Families of rows that turns and mirrors carry onto each other, the same ones carrying the whole set onto itself: the rest of each named row's family, in list order
4 families of 8 rows
gif: -23.6  13.4  12.3   5.4   7.9 -12.7  23.6  23.0   8.9  18.7
tuze:  -3.4   9.7   2.2  16.3   7.7  16.8  12.0 -10.6  -6.6  12.4
Pup:  2.2 -4.0  7.7 16.8 -0.6 -6.4 21.4 52.8  8.5 13.9
Pubu:  -5.4   4.2   1.4  10.4   6.7   7.6   9.1 -12.0  -7.8  11.8
tup:  16.8  22.0   2.2  12.5   3.7  -0.8  10.5  30.2 -19.7  18.1
vudim: -16.5 -19.3  16.1  24.0  -1.8   9.0  17.3  13.3  18.6   6.4
Gafi: -0.6 -4.1  6.8 24.9  3.4  1.0 19.1 55.1  3.5  0.9
Pulo:  10.2  20.0  -7.4  10.9  11.8  -0.4  10.8  29.3 -22.5   7.0
Goso:  -3.7 -11.8   4.8  21.0  -2.1   4.8  16.6  51.9  12.3  12.4
Zum: -14.8 -18.4   9.2  22.2   4.2  15.5  22.6  13.3  21.4   6.6
kime:   8.7  23.7   2.7  12.9  11.9   3.4   8.8  40.6 -15.5  13.2
zan:  -2.2 -16.4  -3.9  12.7  30.8  17.2   6.8  25.8  -2.9  12.7
Ker: -3.1 -7.2 -5.4  8.8 33.6 10.0  4.1 22.6  8.7 18.1
mib:  -6.4  15.1  12.6  19.0 -24.2   1.4  24.9  18.1   3.7   1.6
Noben:  24.8 -10.1   3.3  34.8  -5.8  16.5  12.7  22.6   0.9   9.1
paf:  -9.1 -18.6   5.3  20.6  -1.8   9.7  25.0   3.0  18.6  10.9
nunuf:  7.4 -9.7 -3.1 15.4 33.7  8.9  6.7 28.9  0.6 22.5
Nila: 16.6 -3.5 -4.2 38.6 -4.7 22.8 11.8 23.5 -1.9  2.3
zosof:  -2.1  -6.6 -11.0  15.4  33.4  17.8   8.0  26.9  -1.1  15.1
Loduz: -25.2  11.9   6.9  -3.9  13.9  -4.4  21.0  20.8   4.2  14.5
devol: 14.6 -8.0 -2.2 39.4 -5.0 17.6 12.6 16.9 -9.9  3.6
vuzus:  -6.3 -21.8  13.9  19.3   7.6   5.3  24.6  12.4  22.5  13.7
tazuv:   2.5   9.4  19.4  16.8 -21.8  -4.6  28.0  13.5   2.2   9.2
modob:   6.5  27.3  -6.5  12.4   4.8   3.4   9.5  30.7 -18.8  11.7
vekin:  -4.0  18.0  12.7  21.6 -20.8  -8.3  20.7  16.6  -1.3   0.2
zetar: -14.7  10.0  13.2  -2.6  17.2 -11.8  22.0  19.1   1.8  22.6
Ral:   2.6  11.9  13.6  24.8 -23.8   2.9  29.6  20.8  -5.6   5.5
Bofo: -5.9 -1.1  0.8 18.3  1.8  2.1 20.5 55.1  9.6  4.3
sav: -21.3   8.8  10.6  -4.9  15.3  -9.2  15.2  26.0   5.6   9.1
bapop:  3.5 17.2  4.0 12.9 12.5  7.2 17.7 -9.0 -9.2 11.2
zogi: 22.7 -7.6 -3.9 27.8  2.1 25.6 11.0 20.0 -4.9  4.9
Romos:   7.9   4.3   8.8  14.8  11.8  11.2  12.9 -10.9  -5.9  17.7

Which other rows belong to the same family as sav? Pubu, vudim, Gafi, Pulo, zan, devol, vekin
Which other rows belong to the same family as gif? Goso, kime, Ker, paf, Ral, bapop, zogi
Which other rows belong to the same family as mib? tuze, Zum, Nila, zosof, Loduz, modob, Bofo

Families of rows that turns and mirrors carry onto each other, the same ones carrying the whole set onto itself: the rest of each named row's family, in list order
8 families of 4 rows
Paliv:  -7.0   3.1  -2.5 -17.6   5.8 -13.3   3.4   5.8  -9.7 -22.2  14.9  18.7 -28.1  14.2
Faf:  -1.8 -10.5 -14.2   5.7  -5.2   5.4  21.1   6.8 -23.7 -13.1  -3.8  -0.6 -14.9 -38.3
kot:  -0.1   2.0 -24.3  20.9   3.1 -13.0  29.4   8.3  -9.5  11.4  -4.1  -5.3  -1.2  -7.6
diba: -16.8   9.7  -3.9  -3.5   3.1 -18.4   4.2  14.7 -11.3 -14.5   7.8  37.1 -19.0   1.8
pura: -14.9  -4.8 -16.8  17.0 -16.8 -14.2   5.7  16.4  16.1   3.1  -1.4   0.1   5.3 -14.2
vem:   0.7   1.6  -8.7   3.0 -17.2   4.0  21.8   8.5 -10.2  -6.4   9.7  -4.2 -16.3 -44.8
fosaf:   8.9  -1.1  21.5 -11.5   2.4  -8.0  13.5  -5.3  -9.1   5.0  14.2   4.1 -23.9   9.9
Biza:  -1.0  -4.6  15.5  -3.9 -14.1 -12.0  -2.3  -7.8   4.6  -9.2   0.1  16.8  -7.3  14.2
nese:  10.9   1.1  16.0  -4.8  -2.1 -19.3   6.0  -6.6  -8.2   1.5  12.3   5.7 -15.2  18.0
Dubi: -12.1  -5.9  -8.8  16.0  -7.4   7.4  14.9  13.3  -4.7 -13.7   3.1 -10.6 -19.1 -39.2
Zinub: -12.6  -5.4  -2.0  20.5  -3.6 -16.1  19.3  30.6   5.3  13.1  11.2   3.5   1.2 -12.1
San: -13.4   0.7 -15.8 -24.2  17.6  -4.5  -7.5   8.5 -10.3 -13.0   9.7   8.4 -22.1  -1.5
gezi: -12.1   5.1 -27.1  19.8   0.9 -18.9  12.6  20.7   5.8   6.8   8.2  -7.5  -6.4 -19.5
Tozez:   6.9   6.1  11.7 -15.8  -7.9  -9.9  10.1  -3.0 -11.2 -15.7  14.4  11.2 -16.1  19.7
fugak: -12.7  11.4  -1.5 -17.6   5.5  -8.1  -9.5   3.9 -17.5 -21.8   6.2  17.2 -27.6  -2.4
zudut:   8.3  -1.4  22.1  -2.7 -17.6 -15.0  14.7   2.1 -14.7  -6.0  12.1  25.1  -8.9   3.7
vosu:   2.8   1.9 -33.9   6.7  -1.3 -18.6  17.6   8.8   4.2  10.3  11.1  -7.1   1.1  -9.8
pavar:   9.8  -9.0  17.7  -2.5   7.1   0.0  18.3  -8.7 -21.5  -2.4  -0.9   2.8 -16.1   8.0
Kam: -11.6   2.6 -10.4 -15.9   2.0 -21.6  -3.5   6.4 -19.4 -11.8   5.5  14.2 -31.7  10.2
nis:  -4.9  10.7 -24.5  18.6   0.1 -15.4  26.4  12.9   6.5  13.1  10.0  -3.8 -10.6 -18.7
zis:   4.7  -2.3 -13.0   3.2  -6.1  11.6  16.4  -4.3  -3.3 -20.1   8.9  -1.5 -10.7 -39.3
Sefun: -14.6   4.4 -14.3 -15.9  14.1  -8.5   2.3  11.8 -28.9  -5.6  -5.7   9.5 -18.9   5.4
vof: -16.9  -3.5  -1.3 -13.8  -7.7 -13.8 -13.5   4.4  -0.9 -17.4  -1.2  23.7 -16.2   5.0
Zitik:  14.5   1.4  13.8 -11.3   1.6   0.9  10.3 -11.6  -5.0  -0.3  11.2  -4.4  -4.8  11.3
Vokef:   2.7  -1.0   0.8  13.7 -17.8   5.4  15.4   5.9  -5.5 -10.0   8.1 -10.8  -6.8 -40.4
sud:  -6.7   4.3 -17.6  20.1 -12.3 -12.2  19.8  18.1   0.1  11.8   2.9 -19.1  -1.4 -12.6
kaseb: -15.3  18.4  -3.9 -23.2   9.5  -6.0  -0.8   9.2 -17.0  -7.3   7.0  13.4 -28.0   1.7
naseg:   7.3   6.8  17.6  -2.6  -6.6  -6.7  11.1 -14.2 -14.5 -12.6   4.4   8.4 -22.3  13.3
tafeb: -11.6 -11.1  -2.5  13.8 -21.6   2.7   5.1   8.4  10.7 -13.6  -1.8   2.1  -2.1 -32.5
vavef: -15.8   3.1   7.3   9.7 -13.7   8.9  13.9  25.2  -7.4 -11.7   5.0   7.5  -2.3 -35.5
zevuv:  -6.3  -3.5 -20.6  14.3 -10.4  -9.4  23.3  25.4   7.0   0.6  14.9 -14.9  -1.6 -19.4
befi:  -7.4   1.9 -11.2  14.5 -11.0   8.4  22.9  18.1   4.2 -16.3  10.6 -10.5  -6.1 -32.7

Which other rows belong to the same family as nis? vem, fosaf, kaseb
Which other rows belong to the same family as vof? pura, Biza, tafeb
Which other rows belong to the same family as Zinub? diba, zudut, vavef
Which other rows belong to the same family as Kam? Dubi, sud, naseg

